(in the rows, 128 means zero)
Each path below is one point turned by a fixed rotation once a step. After each direction that follows a path, write how fast that rotation turns it, in deg/step (0 if it stays still).
Each turn is a multiple of 5 degrees from 10 to 175, or 0.
Each row of a path follows its step; steps can be skipped.
path 1
step 0: [141 126 123 123 133 130 109 130 124 124 140 119 130 122 120 124 140 117
 133 112 124 129 111 132 130 143 130 117 123 116 128 135]
step 1: [137 133 111 127 120 123 121 131 123 132 126 115 132 125 137 121 147 126
 134 119 128 122 115 130 136 113 135 137 111 130 131 116]
step 2: [130 119 126 138 121 116 131 127 118 139 129 126 130 144 133 136 132 129
 130 116 123 138 117 144 134 115 127 137 135 120 112 117]
step 3: [125 128 139 120 125 124 128 138 139 122 135 129 130 130 126 125 136 129
 123 111 119 132 107 127 127 126 125 110 137 115 111 120]
step 4: [134 141 127 122 136 129 135 117 136 116 127 126 121 121 127 117 141 129
 131 118 118 135 115 129 138 126 120 128 120 125 138 104]
step 5: [128 125 116 134 131 119 126 108 117 127 126 122 119 128 119 136 131 115
 128 108 129 137 115 138 129 143 128 140 124 125 126 122]
step 6: [133 125 118 120 119 118 117 133 124 124 130 116 134 127 128 121 145 115
 115 115 130 123 115 130 113 125 138 130 134 112 122 132]
step 7: [148 132 121 125 129 129 130 132 112 132 136 118 141 128 136 117 140 135
 131 124 122 136 120 137 134 109 124 122 133 119 132 114]
step 9: [121 127 131 122 117 124 121 127 150 122 125 129 120 133 131 124 149 118
 127 119 119 124 117 135 137 130 130 133 121 114 116 118]
step 10: [136 130 120 134 133 126 127 118 122 109 124 127 127 142 127 123 138 133
 124 124 123 125 101 139 133 130 124 134 139 125 133 112]
step 11: [132 134 120 132 138 121 134 124 119 127 131 118 127 124 119 126 127 123
 117 102 129 141 107 124 118 123 138 125 127 133 119 124]
Directions:
[126 127 131 125 126 128 127 132 123 129 126 127 129 125 126 131 128 126
 129 125 128 126 122 124 129 135 127 125 131 135 124 130]  135
[135 125 129 128 126 124 125 126 125 127 132 123 129 128 128 125 128 129
 134 127 133 129 129 125 124 125 132 131 127 131 127 131]  65
[131 130 133 125 129 132 127 122 133 131 128 128 128 123 128 126 125 126
 134 124 123 129 129 128 130 128 125 125 127 128 129 132]  85
[128 122 130 129 130 129 130 127 129 121 126 133 130 131 124 127 127 126
 128 124 127 124 128 125 128 123 123 130 125 131 124 126]  55
[130 128 134 129 130 131 127 130 126 124 133 130 133 130 135 123 127 127
 126 129 129 124 123 129 127 132 127 126 127 126 132 127]  110
path 2
step 0: [137 128 125 130 110 135 121 121 130 134 132 124 132 124 129 129 129 121
 117 132 116 136 133 131 132 119 136 136 145 119 143 127]
step 1: [139 134 132 134 125 124 138 145 126 125 117 135 125 124 127 122 132 117
 123 145 144 122 126 130 130 139 124 126 135 122 120 131]
step 2: [123 128 125 126 124 125 127 120 124 124 134 129 115 117 143 133 140 117
 123 116 116 127 118 135 121 136 131 122 132 130 134 143]
step 3: [140 129 117 129 111 139 123 135 132 146 129 138 128 132 124 127 125 119
 131 136 127 127 132 125 128 128 125 137 142 123 142 126]
step 4: [137 132 128 130 124 119 132 134 129 120 122 134 119 130 131 116 131 116
 129 132 138 119 117 130 124 128 129 115 125 121 109 144]
step 5: [126 132 128 125 127 129 114 118 134 129 139 138 120 121 143 143 121 116
 133 122 119 133 128 137 119 134 129 124 133 128 140 133]
step 6: [133 134 119 133 125 140 123 138 133 144 132 134 136 140 124 117 125 119
 133 128 144 117 130 115 128 131 122 129 137 128 129 134]
step 7: [133 134 136 124 128 117 125 124 124 115 126 143 123 130 127 126 123 125
 134 121 122 120 113 126 119 118 137 115 128 123 115 141]
step 9: [125 146 119 125 134 135 124 132 130 127 130 124 143 141 123 109 129 124
 132 122 143 120 118 120 127 125 132 125 131 127 124 133]
step 10: [126 131 142 122 135 126 121 124 129 120 130 140 127 131 124 143 122 132
 125 128 114 129 122 128 118 115 137 117 141 126 116 129]
step 11: [119 134 127 120 127 140 120 121 118 129 126 125 139 130 123 132 117 116
 124 131 137 128 142 122 142 140 115 118 129 132 130 126]
Directions:
[128 128 129 130 125 127 127 127 130 132 128 125 129 129 122 133 126 123
 125 124 125 130 133 128 124 132 133 128 125 127 130 126]  135
[125 127 127 129 130 131 130 125 128 124 130 132 123 126 127 130 131 131
 129 132 127 132 127 123 125 133 135 126 126 127 124 131]  130
[125 125 128 131 131 127 126 130 132 134 129 126 124 131 125 130 132 128
 125 131 128 126 130 128 132 129 123 125 130 130 122 131]  155
[130 129 133 133 125 133 125 126 130 129 128 128 125 128 130 131 126 133
 131 127 123 132 126 130 131 129 127 124 133 127 131 124]  140
path 3
step 0: [130 125 139 125 119 128 115 130 123 133 130 118 128 122 133 120 137 134
 131 131 129 125 117 112 132 145 132 142 125 135 138 132]
step 1: [129 134 148 126 129 132 127 129 130 130 124 130 125 128 130 125 127 124
 134 110 134 120 131 129 122 135 148 118 135 126 115 127]
step 2: [142 133 127 125 127 129 113 131 130 123 126 126 126 130 120 133 135 137
 120 138 135 116 130 129 117 140 117 129 123 124 111 126]
step 3: [129 131 133 135 131 124 128 139 127 127 132 117 127 124 154 113 124 121
 127 126 128 119 135 138 132 131 115 126 127 119 123 125]
step 4: [121 127 132 123 132 141 133 126 135 143 126 120 129 126 122 126 134 107
 122 139 126 128 137 120 124 138 123 121 116 132 125 127]
step 5: [122 125 141 122 146 114 128 119 132 127 133 121 133 142 135 125 128 128
 133 135 123 115 118 122 119 120 128 135 126 133 123 123]
step 6: [130 137 131 130 135 140 135 134 117 126 115 128 133 128 130 125 139 128
 139 133 114 134 120 123 118 127 125 125 133 123 119 146]
step 7: [125 107 141 127 125 118 133 125 130 114 119 128 125 132 131 134 130 130
 127 139 127 126 127 125 141 142 125 117 130 122 123 134]
step 8: [136 122 136 123 124 131 120 142 125 131 134 123 121 134 135 116 139 131
 132 120 131 135 124 108 132 138 127 136 125 136 131 133]
step 9: [125 129 140 133 127 129 128 126 133 135 120 125 125 124 127 125 119 133
 133 116 137 115 135 122 125 132 144 119 123 131 109 136]
step 10: [137 136 126 125 118 132 114 132 140 120 136 122 121 141 121 128 133 132
 127 135 122 117 130 128 120 133 120 133 128 119 111 127]
Directions:
[129 131 130 121 123 130 124 128 129 123 126 129 129 125 128 129 126 133
 129 123 130 128 131 124 135 129 131 130 128 127 126 129]  45
[129 130 127 131 130 126 128 128 128 125 131 134 135 129 125 125 121 130
 130 129 127 128 132 128 124 132 126 130 129 128 126 133]  95
[127 123 129 130 131 124 129 128 133 127 125 132 127 126 134 127 127 131
 130 126 123 126 132 128 127 127 132 126 128 125 128 121]  175
[128 129 128 128 128 129 131 132 125 130 130 128 128 120 131 123 128 128
 129 125 129 126 127 128 125 124 131 127 126 123 132 135]  135
path 4
step 0: [129 133 132 113 137 116 113 120 126 126 123 126 121 124 127 131 134 135
 126 129 143 124 139 138 138 117 127 107 123 124 133 121]
step 1: [146 136 139 125 143 122 124 126 126 127 120 127 131 122 141 134 124 134
 140 137 118 130 131 114 125 121 118 133 114 129 120 120]
step 2: [126 132 135 133 121 129 117 133 125 118 129 131 138 131 134 129 124 130
 114 129 128 112 114 107 127 129 123 109 129 138 126 120]
step 3: [127 124 123 124 132 123 110 129 125 124 138 127 143 132 125 122 131 129
 131 137 124 115 115 136 123 132 145 137 121 116 116 119]
step 4: [125 119 133 120 130 136 126 134 109 137 133 124 133 134 129 126 120 122
 135 107 126 132 126 137 123 138 125 118 113 128 131 114]
step 5: [132 131 125 127 130 123 140 116 139 132 115 132 141 124 129 127 129 127
 130 121 143 128 124 143 135 128 130 115 121 134 110 115]
step 6: [133 140 124 132 133 132 110 116 127 131 132 137 134 129 141 129 134 124
 121 125 132 135 149 125 132 132 118 127 110 126 117 134]
step 7: [138 139 128 122 122 132 126 121 132 124 128 135 120 126 134 109 119 141
 128 133 132 113 114 124 127 134 109 125 114 123 134 128]
step 8: [134 138 114 119 130 138 119 113 119 129 126 124 139 135 121 138 140 125
 132 132 117 117 115 124 119 126 119 123 138 123 127 122]
step 10: [129 119 129 137 135 115 124 126 122 138 121 123 134 114 121 131 118 130
 132 132 124 132 125 133 115 113 119 117 112 128 116 120]
step 11: [131 137 144 139 122 130 128 130 129 128 128 136 141 120 147 124 142 131
 123 116 116 123 129 128 122 126 134 113 123 131 120 125]
Directions:
[133 132 126 127 129 128 132 127 125 124 131 123 123 130 130 130 131 127
 125 134 132 127 128 124 124 132 129 127 125 129 128 126]  60
[126 125 131 131 127 132 127 134 128 128 133 125 129 124 131 131 125 129
 128 130 126 125 128 130 126 126 134 126 128 132 124 124]  45
[128 123 123 128 130 128 123 133 130 125 129 132 128 125 127 130 129 130
 125 129 133 131 129 126 128 133 126 126 131 124 122 130]  110
[129 125 130 129 130 126 132 133 123 126 127 130 134 132 126 123 131 126
 126 126 130 130 126 128 126 127 133 128 123 131 126 132]  45
path 5
step 0: [117 139 117 135 135 125 128 129 114 138 134 135 119 119 129 124 131 144
 125 121 125 131 134 121 114 132 115 125 130 131 133 128]
step 1: [136 128 139 129 129 126 142 125 141 131 128 114 130 117 132 132 138 121
 123 133 130 137 115 133 119 131 132 134 118 134 113 129]
step 2: [126 136 110 108 124 118 114 136 124 120 115 136 130 130 121 124 124 132
 131 135 117 127 125 129 122 125 130 135 123 124 128 128]
step 3: [130 120 128 127 122 129 140 126 134 139 139 121 114 118 120 133 139 136
 130 115 129 121 137 130 117 119 119 133 135 134 138 133]
step 4: [127 133 131 124 139 122 125 131 137 113 132 134 137 125 141 141 128 109
 126 127 123 125 122 127 114 141 133 131 129 130 122 133]
step 5: [131 125 123 117 118 130 134 125 123 123 124 126 123 129 120 128 122 135
 121 139 125 116 129 116 120 115 117 119 112 114 132 125]
step 6: [124 140 125 142 118 126 124 134 134 125 135 131 130 115 139 121 135 125
 132 115 138 134 132 138 116 121 116 128 130 136 132 134]
step 7: [136 129 137 120 141 130 135 122 134 120 120 125 127 128 127 133 117 133
 133 138 125 129 131 135 108 137 138 121 126 132 115 118]
step 8: [131 125 117 125 116 127 111 132 138 134 131 130 127 137 122 133 130 131
 122 132 131 138 131 130 121 119 119 137 121 107 133 129]
step 9: [116 126 126 127 130 137 148 144 122 127 129 122 130 130 137 123 134 125
 133 118 125 124 137 140 113 129 127 126 139 133 134 126]
step 11: [112 119 125 127 115 113 134 139 131 124 125 125 122 130 133 125 113 129
 136 138 131 134 125 124 126 119 120 126 128 113 138 131]
Directions:
[125 127 127 133 128 128 131 130 131 125 131 130 131 133 132 131 130 129
 124 129 124 121 128 122 128 128 128 125 129 129 132 130]  65
[125 132 129 124 123 124 128 132 133 126 129 127 134 127 131 129 125 129
 126 125 132 130 129 127 131 133 129 131 128 129 131 125]  155
[128 126 131 123 124 129 127 134 125 130 130 132 132 131 127 128 130 127
 131 129 126 132 128 127 128 122 130 125 121 130 130 129]  115
